In the data rows, 500 means zero.
Here are some points, each followed by its number:
array([606, 639, 719, 604, 754, 899, 635, 525, 676, 822, 616, 567, 631, 542, 646, 578, 638, 586, 637, 775, 695, 710, 614]) 0
array([547, 521, 616, 596, 510, 649, 496, 547, 568, 571, 602, 546, 507, 593, 512, 522, 608, 513, 598, 647, 642, 480, 564]) 1
array([388, 486, 478, 579, 261, 287, 377, 507, 470, 277, 426, 479, 479, 626, 407, 469, 556, 465, 501, 414, 503, 271, 412]) 2
array([424, 484, 409, 487, 337, 219, 380, 497, 496, 313, 378, 427, 419, 557, 465, 426, 403, 472, 488, 376, 435, 334, 422]) 3
array([501, 623, 732, 564, 539, 728, 586, 531, 581, 782, 421, 504, 548, 569, 539, 574, 636, 520, 552, 670, 588, 563, 513]) 4
array([452, 508, 420, 457, 429, 322, 413, 485, 520, 403, 412, 453, 423, 506, 480, 428, 406, 469, 505, 437, 482, 424, 440]) 5
array([455, 525, 264, 469, 273, 116, 532, 511, 412, 230, 395, 527, 384, 435, 356, 642, 288, 275, 477, 476, 412, 438, 277]) 6
array([489, 479, 551, 433, 544, 528, 495, 497, 495, 551, 469, 516, 528, 509, 514, 470, 503, 545, 516, 429, 439, 526, 516]) 7
array([552, 481, 509, 580, 639, 715, 525, 499, 586, 589, 635, 560, 540, 448, 551, 539, 588, 567, 500, 702, 669, 604, 570]) 8
array([502, 518, 474, 404, 520, 556, 488, 470, 446, 611, 415, 478, 429, 433, 502, 480, 487, 505, 465, 538, 477, 494, 483]) 9
array([411, 382, 413, 453, 378, 396, 438, 505, 403, 365, 448, 453, 487, 382, 430, 472, 471, 510, 337, 366, 393, 425, 468]) 10
array([405, 433, 394, 458, 355, 263, 366, 474, 476, 262, 400, 453, 443, 471, 452, 436, 388, 493, 456, 361, 438, 358, 435]) 11
array([443, 521, 487, 484, 445, 389, 488, 514, 529, 448, 445, 468, 516, 517, 497, 465, 452, 513, 494, 391, 428, 436, 500]) 12
array([509, 536, 600, 533, 613, 554, 540, 529, 611, 566, 545, 508, 585, 529, 561, 490, 499, 582, 518, 486, 470, 583, 582]) 13
array([483, 581, 898, 588, 584, 760, 789, 409, 536, 747, 563, 424, 652, 489, 476, 530, 716, 424, 669, 662, 801, 559, 543]) 14
array([496, 582, 659, 613, 523, 624, 554, 534, 588, 636, 532, 529, 606, 584, 535, 539, 653, 537, 544, 595, 568, 535, 546]) 15
array([619, 602, 789, 595, 773, 992, 652, 575, 620, 851, 687, 588, 651, 597, 642, 584, 723, 621, 627, 651, 556, 714, 721]) 16
array([571, 653, 818, 690, 645, 891, 639, 575, 639, 791, 611, 531, 651, 647, 604, 595, 718, 555, 617, 692, 632, 627, 623]) 17
array([533, 679, 782, 616, 613, 784, 630, 543, 608, 805, 512, 527, 619, 637, 579, 556, 663, 533, 626, 643, 587, 618, 555]) 18
array([514, 612, 614, 553, 513, 562, 500, 517, 594, 626, 482, 517, 481, 658, 535, 489, 560, 510, 656, 586, 578, 491, 517]) 19
array([349, 354, 245, 418, 256, 165, 271, 430, 402, 168, 376, 453, 375, 381, 374, 423, 390, 458, 383, 350, 408, 292, 418]) 20
array([525, 539, 584, 551, 603, 630, 546, 514, 584, 594, 586, 519, 566, 513, 532, 524, 540, 552, 510, 633, 573, 585, 554]) 21
array([563, 532, 304, 406, 477, 359, 533, 477, 383, 357, 494, 611, 381, 485, 443, 667, 387, 365, 596, 507, 402, 566, 377]) 22
array([628, 536, 641, 599, 736, 966, 610, 544, 568, 784, 697, 570, 611, 441, 615, 597, 693, 590, 524, 783, 681, 700, 648]) 23
array([451, 473, 408, 518, 417, 371, 425, 484, 501, 370, 428, 454, 457, 471, 477, 461, 425, 482, 444, 504, 545, 423, 415]) 24
array([511, 454, 434, 469, 561, 514, 491, 474, 542, 502, 509, 509, 483, 376, 529, 473, 435, 556, 425, 580, 550, 507, 553]) 25
array([549, 635, 751, 590, 621, 760, 633, 578, 580, 747, 583, 527, 606, 632, 568, 542, 641, 566, 594, 557, 503, 618, 610]) 26
array([544, 567, 587, 587, 603, 556, 531, 544, 622, 565, 576, 510, 557, 599, 579, 495, 543, 548, 584, 533, 562, 570, 546]) 27
array([437, 404, 345, 369, 432, 458, 422, 467, 343, 406, 447, 461, 433, 313, 452, 451, 454, 498, 358, 369, 383, 426, 485]) 28
Which two points above are nearest to each new point by angle, seen from the average point of the numbered points? Their numbers follow each, smallest number first.
array([490, 407, 397, 452, 531, 484, 418, 488, 459, 444, 510, 486, 462, 393, 503, 478, 483, 544, 424, 445, 455, 521, 526]) -> 10 28
array([464, 631, 908, 534, 563, 737, 841, 404, 505, 802, 505, 410, 622, 481, 439, 520, 682, 390, 645, 617, 732, 543, 537]) -> 4 14
array([499, 588, 632, 541, 493, 620, 546, 526, 539, 615, 518, 516, 526, 549, 498, 539, 583, 503, 541, 638, 587, 497, 509]) -> 4 18
array([498, 431, 422, 391, 551, 477, 477, 493, 440, 485, 511, 493, 467, 424, 494, 460, 457, 554, 433, 407, 391, 520, 538]) -> 10 28
array([587, 581, 619, 589, 672, 731, 565, 544, 594, 663, 642, 559, 572, 612, 598, 492, 616, 564, 637, 572, 585, 615, 611]) -> 0 16
array([466, 426, 455, 391, 488, 445, 473, 507, 460, 486, 491, 490, 467, 394, 460, 466, 438, 516, 421, 453, 432, 492, 533]) -> 10 28
array([500, 514, 539, 469, 497, 540, 523, 517, 497, 547, 512, 512, 518, 504, 504, 480, 532, 522, 502, 475, 451, 487, 538]) -> 7 28
array([597, 582, 613, 538, 630, 724, 563, 522, 547, 661, 588, 538, 555, 557, 596, 501, 604, 549, 597, 557, 530, 604, 568]) -> 16 26
array([471, 493, 274, 465, 279,  40, 450, 469, 444, 160, 362, 582, 350, 558, 365, 618, 289, 323, 569, 453, 420, 408, 250]) -> 3 6
array([475, 587, 619, 528, 456, 620, 593, 517, 541, 707, 448, 488, 588, 455, 493, 539, 573, 495, 473, 642, 572, 495, 483]) -> 4 14
array([577, 586, 446, 358, 516, 418, 626, 506, 427, 544, 391, 608, 387, 497, 463, 676, 363, 372, 598, 469, 298, 628, 417]) -> 6 22
array([515, 521, 520, 478, 613, 616, 485, 498, 490, 577, 508, 515, 540, 502, 583, 476, 577, 562, 550, 386, 408, 574, 590]) -> 7 13
array([536, 566, 566, 542, 579, 648, 502, 498, 547, 585, 545, 542, 506, 547, 559, 502, 580, 539, 594, 610, 590, 547, 553]) -> 0 23
array([454, 436, 423, 444, 478, 497, 474, 500, 452, 486, 505, 494, 486, 388, 466, 471, 483, 518, 421, 452, 453, 482, 549]) -> 10 28
array([660, 659, 534, 605, 652, 570, 685, 555, 585, 558, 601, 638, 486, 624, 549, 721, 442, 407, 695, 711, 541, 730, 454]) -> 0 27
array([487, 425, 420, 556, 515, 599, 429, 465, 519, 449, 566, 549, 508, 397, 500, 523, 556, 536, 458, 655, 642, 491, 535]) -> 8 25
array([498, 522, 507, 549, 531, 527, 500, 503, 537, 493, 476, 466, 524, 491, 544, 497, 467, 524, 490, 527, 524, 502, 491]) -> 5 24
array([709, 494, 392, 319, 544, 701, 602, 307, 384, 758, 406, 509, 569, 419, 455, 588, 467, 331, 502, 572, 532, 470, 499]) -> 9 22
array([552, 498, 486, 519, 606, 556, 484, 504, 572, 504, 552, 497, 515, 455, 584, 486, 479, 557, 498, 556, 551, 563, 537]) -> 8 25
array([574, 615, 742, 620, 614, 811, 625, 564, 609, 766, 608, 559, 617, 604, 569, 573, 696, 556, 590, 690, 610, 624, 590]) -> 17 18
array([582, 592, 660, 582, 646, 655, 595, 552, 572, 609, 600, 524, 613, 617, 606, 482, 589, 582, 580, 433, 451, 635, 567]) -> 26 27
array([506, 476, 463, 588, 549, 577, 458, 484, 522, 462, 544, 484, 505, 480, 538, 503, 528, 542, 461, 569, 566, 514, 505]) -> 8 25
array([481, 560, 586, 577, 473, 456, 508, 527, 563, 517, 499, 509, 536, 619, 497, 467, 550, 510, 547, 495, 522, 482, 489]) -> 2 3
array([470, 520, 518, 518, 460, 426, 467, 510, 530, 471, 481, 469, 484, 571, 497, 463, 487, 510, 520, 473, 473, 453, 488]) -> 3 12
array([546, 459, 530, 448, 608, 580, 514, 518, 500, 595, 532, 507, 501, 465, 536, 494, 513, 571, 464, 485, 443, 584, 565]) -> 7 13
array([502, 537, 594, 569, 538, 570, 525, 522, 581, 531, 540, 503, 546, 563, 538, 527, 546, 553, 531, 552, 542, 534, 512]) -> 15 27
array([506, 569, 675, 464, 605, 771, 607, 521, 509, 751, 512, 530, 623, 434, 543, 549, 600, 547, 500, 558, 473, 629, 586]) -> 16 26
array([542, 540, 900, 549, 672, 858, 800, 412, 498, 782, 596, 435, 608, 485, 510, 538, 714, 449, 667, 641, 748, 623, 583]) -> 14 17
array([530, 510, 531, 446, 575, 566, 521, 508, 513, 606, 520, 490, 504, 458, 522, 499, 480, 532, 482, 551, 500, 551, 532]) -> 9 25
array([698, 488, 418, 409, 528, 573, 576, 352, 436, 690, 411, 481, 580, 525, 467, 553, 451, 329, 539, 528, 566, 453, 460]) -> 9 22
